Look-ups in named tables: a row name and a column name give one cell, copied from the table.

liri:
columns: gof, vif, luvetag, giz, pepeb, temadi, pusuni, kimevat, zaf, mireti
ruze: [420, 417, 488, 515, 469, 489, 489, 452, 558, 427]
taladot: [791, 411, 542, 654, 650, 573, 601, 323, 392, 622]
rig: [160, 457, 761, 623, 269, 593, 406, 429, 185, 365]
lusalol: [468, 392, 464, 392, 513, 447, 506, 371, 294, 534]
gibupe: [658, 421, 545, 436, 570, 507, 589, 468, 523, 697]
zimonuf: [158, 422, 391, 240, 317, 337, 420, 324, 375, 342]
nuve: [249, 416, 621, 330, 346, 541, 471, 638, 232, 557]

mireti of zimonuf is 342
pepeb of rig is 269
giz of zimonuf is 240
pusuni of rig is 406
kimevat of gibupe is 468
pusuni of lusalol is 506
pusuni of taladot is 601
zaf of gibupe is 523
temadi of lusalol is 447

lepo:
         lib  vol  fuf  vafa  buna  tis  tegep  sen
vove     164  163  167   202   189  198    174  210
moneko   163  238  233   196   206  176    253  191
pif       51  216  202   127   247  136    201  164
laz      151  231  206   161   224  187    209  193
liledud  159  200  164   209   218  199    191  212
faz      219  178  210   141   193  239    145  220
ker      150  208  159   184   249  151    181  157

liledud, tegep => 191
vove, fuf => 167
moneko, vol => 238
pif, buna => 247
liledud, tis => 199
pif, tegep => 201
ker, tegep => 181
laz, tis => 187
vove, vafa => 202

sim.csv
,zabemi,sevu
fuvod,809,51
tebe,837,602
lovon,762,978

zabemi of fuvod is 809
sevu of lovon is 978
zabemi of tebe is 837
zabemi of lovon is 762
sevu of tebe is 602
sevu of fuvod is 51

kuvi:
|  | pigo | voneri | luretid | rubeto | mukef |
|---|---|---|---|---|---|
| nolesu | 82 | 78 | 43 | 74 | -26 |
| mam | 51 | -6 | 18 | 11 | 50 |
| tabizok | 76 | 79 | 52 | 78 | -20 |
| vul | 62 | -3 | 28 | 6 | 45 |
| samut | -26 | -28 | -50 | -58 | 45 |
| piti | -31 | -27 | -47 | -59 | 50 |
| tel | 41 | 59 | -3 | 42 | -19 |
| gov | 26 | 47 | -31 | 26 | -23 |
| palamup | 84 | 83 | 59 | 83 | -23 |
| piz | 36 | 55 | -14 | 40 | -16 |
| rizad | 45 | -9 | 17 | -2 | 50 |
| buveg | 46 | -14 | 21 | 5 | 61 |
| kavibos | 51 | -1 | 17 | 14 | 49 |
| mefata | 46 | -11 | 20 | 8 | 56 |

luretid of samut: -50
rubeto of tel: 42
voneri of tabizok: 79
pigo of piti: -31
mukef of mam: 50
mukef of buveg: 61
pigo of mefata: 46
voneri of tel: 59
mukef of palamup: -23
voneri of piz: 55
pigo of piz: 36
voneri of gov: 47
mukef of mefata: 56
rubeto of palamup: 83
rubeto of mefata: 8
luretid of buveg: 21
mukef of rizad: 50

Table fonob
	datupav	gik	gapo	pezotab	zitinut	ratu
ripezog	51.35	48.20	22.46	-61.80	45.67	-34.95
zar	15.16	30.53	20.52	-32.14	3.87	2.96
vik	44.76	52.32	29.49	-58.78	34.76	-19.63
vof	-57.67	-48.09	-25.73	39.71	-55.59	26.19
volop	52.18	27.08	0.13	-56.71	53.85	-59.29
lumutav	-22.37	13.42	22.35	-1.02	-33.50	40.57
bedu	-49.02	-70.12	-52.10	39.79	-34.89	-13.14
tabi	51.51	19.91	-6.86	-54.48	59.24	-69.42

gik of vof: -48.09
gik of zar: 30.53
gik of lumutav: 13.42
zitinut of vik: 34.76
zitinut of tabi: 59.24
pezotab of tabi: -54.48
gapo of vof: -25.73
datupav of bedu: -49.02
datupav of volop: 52.18
zitinut of lumutav: -33.50
Which row has the largest gapo? vik

Table bam
,zovili,povat
tiv,60,139
foz,198,193
vis,149,191
fir,52,159
miv,132,137
rap,81,160

foz, zovili -> 198
fir, povat -> 159
tiv, zovili -> 60
rap, povat -> 160
rap, zovili -> 81
miv, zovili -> 132
vis, zovili -> 149

Table kunadop
	mobozu	dusa	fosaz
fofizag	51962	63182	63169
rerubol	32784	98469	88789
fozi	30674	73048	78552
bab	58107	75151	62127
bevatu	68118	78614	41106
latodi	236	25286	88397
zodu	86321	48651	28072
kib	98054	29187	27962

mobozu of bab = 58107
fosaz of fozi = 78552
fosaz of fofizag = 63169
dusa of fozi = 73048
fosaz of latodi = 88397
mobozu of bevatu = 68118
dusa of zodu = 48651
mobozu of fozi = 30674
fosaz of bevatu = 41106
dusa of latodi = 25286
mobozu of latodi = 236
fosaz of rerubol = 88789
fosaz of zodu = 28072
fosaz of bab = 62127
dusa of bab = 75151
mobozu of zodu = 86321
dusa of rerubol = 98469
mobozu of rerubol = 32784
dusa of kib = 29187

vin =
          boko    nur   soku  bazuzer    vik   mora
fatorot  8.666  5.861  7.120    9.436  6.533  9.269
vogizak  4.676  9.191  4.104    6.277  6.285  7.008
bezoler  4.051  6.528  7.974    7.052  6.886  8.293
dafulus  3.762  9.437  7.771    7.711  9.432  8.966
vuruvi   2.021  9.020  9.820    7.389  6.311  8.790

What is the soku of dafulus in vin? 7.771
What is the vik of fatorot in vin? 6.533
What is the vik of dafulus in vin? 9.432
What is the soku of vogizak in vin? 4.104
What is the mora of dafulus in vin? 8.966
What is the boko of bezoler in vin? 4.051
What is the mora of vogizak in vin? 7.008
What is the nur of vuruvi in vin? 9.020
What is the soku of vuruvi in vin? 9.820
What is the bazuzer of bezoler in vin? 7.052
What is the boko of vuruvi in vin? 2.021
What is the bazuzer of fatorot in vin? 9.436

bivap:
      minuga  sonoto  kavaz  mopu  zesave  sov  zume  vage  los
pog      213     217    167   211      44  163   179     2  164
dovo     173      78    120   106     148   33   207    98   18
tem      140      70     89    76     166   42   155   132   69
dazu      41      49      8     3     165   88    72   236  137
dida     201     200    155   193      46  155   160    15  175

vage of dovo = 98
los of pog = 164
kavaz of pog = 167
zume of dida = 160
mopu of tem = 76
sov of dida = 155
vage of pog = 2
vage of dazu = 236
vage of tem = 132
zesave of dazu = 165
los of dazu = 137
minuga of pog = 213
kavaz of dazu = 8
mopu of dida = 193
minuga of dovo = 173
zesave of dida = 46

gesas:
cols = dop, fom, lota, vaz
bis: [0.49, 2.51, 4.10, -7.34]
zited: [6.00, -2.10, 3.73, 6.16]
zakita: [1.80, 7.55, 1.57, -0.26]
mor: [-1.46, 0.77, -7.96, -0.85]
mefo: [-5.80, 0.07, -5.66, 0.41]
gurud: [-6.94, 6.60, -4.58, 0.10]
buvini: [5.08, 3.62, 5.45, 7.04]
nudosam: [-1.10, -1.51, 0.63, -3.97]
zepobi: [3.09, 1.91, -1.88, 1.60]
bosubat: [-3.95, 9.55, 7.65, -0.15]
laluna: [-2.68, -5.71, -3.90, 1.65]
tuk: [0.84, -5.84, 4.48, 5.69]

mefo, vaz: 0.41
mor, lota: -7.96
gurud, dop: -6.94
buvini, lota: 5.45
bosubat, vaz: -0.15
laluna, lota: -3.90
nudosam, lota: 0.63
mefo, fom: 0.07
gurud, fom: 6.60
zakita, lota: 1.57
mefo, lota: -5.66
bis, dop: 0.49
laluna, dop: -2.68
mor, dop: -1.46
laluna, vaz: 1.65
tuk, fom: -5.84
Row with the largest dop: zited

Table notutif
columns: doz, fuz, fosebig, bon, vava, zilu, mumoge, meb
saravo: [21.104, 41.126, 45.625, 38.576, 44.196, 59.242, 34.731, 57.228]
pek: [11.759, 54.042, 59.498, 29.365, 53.214, 79.992, 29.034, 74.705]
pemi: [74.672, 31.908, 29.408, 74.595, 36.276, 16.527, 63.893, 21.443]
bip: [9.542, 61.505, 62.219, 0.755, 56.770, 68.948, 22.208, 65.366]
litus: [63.269, 38.402, 43.959, 86.746, 42.968, 60.105, 61.843, 58.099]

What is the fosebig of bip in notutif? 62.219
What is the bon of pemi in notutif? 74.595
What is the mumoge of saravo in notutif? 34.731
What is the fosebig of pemi in notutif? 29.408
What is the zilu of pemi in notutif? 16.527
What is the bon of litus in notutif? 86.746
Row with the largest doz: pemi

mab.tsv
	riziz	zus	peg
simib	123	105	83
bigodob	234	197	45
zak	132	102	83
kez	106	132	175
kek	99	127	183
tapi	102	146	175
suro	112	129	171
giru	245	203	46
vep	108	156	172
vud	96	130	161
dat	7	55	216

riziz of vud: 96
riziz of bigodob: 234
zus of vep: 156
peg of bigodob: 45
zus of zak: 102
riziz of simib: 123
peg of zak: 83
peg of kek: 183
riziz of kez: 106
zus of suro: 129
peg of vud: 161
zus of tapi: 146
peg of giru: 46
riziz of kek: 99

Table vakufez
	purivu	zikuri	damov	pofofur
kudaned	0.11	-0.06	0.66	0.24
tada	0.65	0.14	0.12	0.21
sifug	-0.28	0.20	0.27	0.23
zos	0.33	0.35	0.12	0.16
sek	-0.76	0.56	0.47	0.39
vovon	-0.18	0.36	0.21	0.21
vulo	0.38	0.54	-0.04	0.19
reka	0.69	0.20	0.10	0.23
lopemug	0.78	0.22	0.07	0.24
tobop	0.15	0.22	0.15	0.23
sozedis	0.15	-0.13	0.83	0.27
kag	0.30	0.39	0.11	0.25
budo	0.97	0.15	0.07	0.26
mup	-0.34	0.22	0.26	0.24

tobop, damov => 0.15
kag, damov => 0.11
mup, damov => 0.26
sozedis, damov => 0.83
kudaned, damov => 0.66
tada, damov => 0.12
vulo, purivu => 0.38
zos, pofofur => 0.16
vulo, zikuri => 0.54
sek, pofofur => 0.39
tada, pofofur => 0.21

vololeb =
	baban	div	bolosus	funas	muv	pefu	bez
sagaku	130	145	173	92	189	162	107
nuf	213	185	85	177	140	58	122
gur	131	154	172	93	189	160	105
bod	69	94	210	110	132	227	158
retanes	66	89	195	98	142	224	157
pemedi	165	145	100	198	99	110	168

bez of pemedi = 168
pefu of pemedi = 110
bolosus of sagaku = 173
baban of sagaku = 130
bez of gur = 105
bolosus of pemedi = 100
pefu of sagaku = 162
bez of sagaku = 107
bez of bod = 158
pefu of retanes = 224
baban of nuf = 213
bez of nuf = 122
div of pemedi = 145
bolosus of bod = 210
muv of retanes = 142
div of bod = 94
Which row has the largest div? nuf

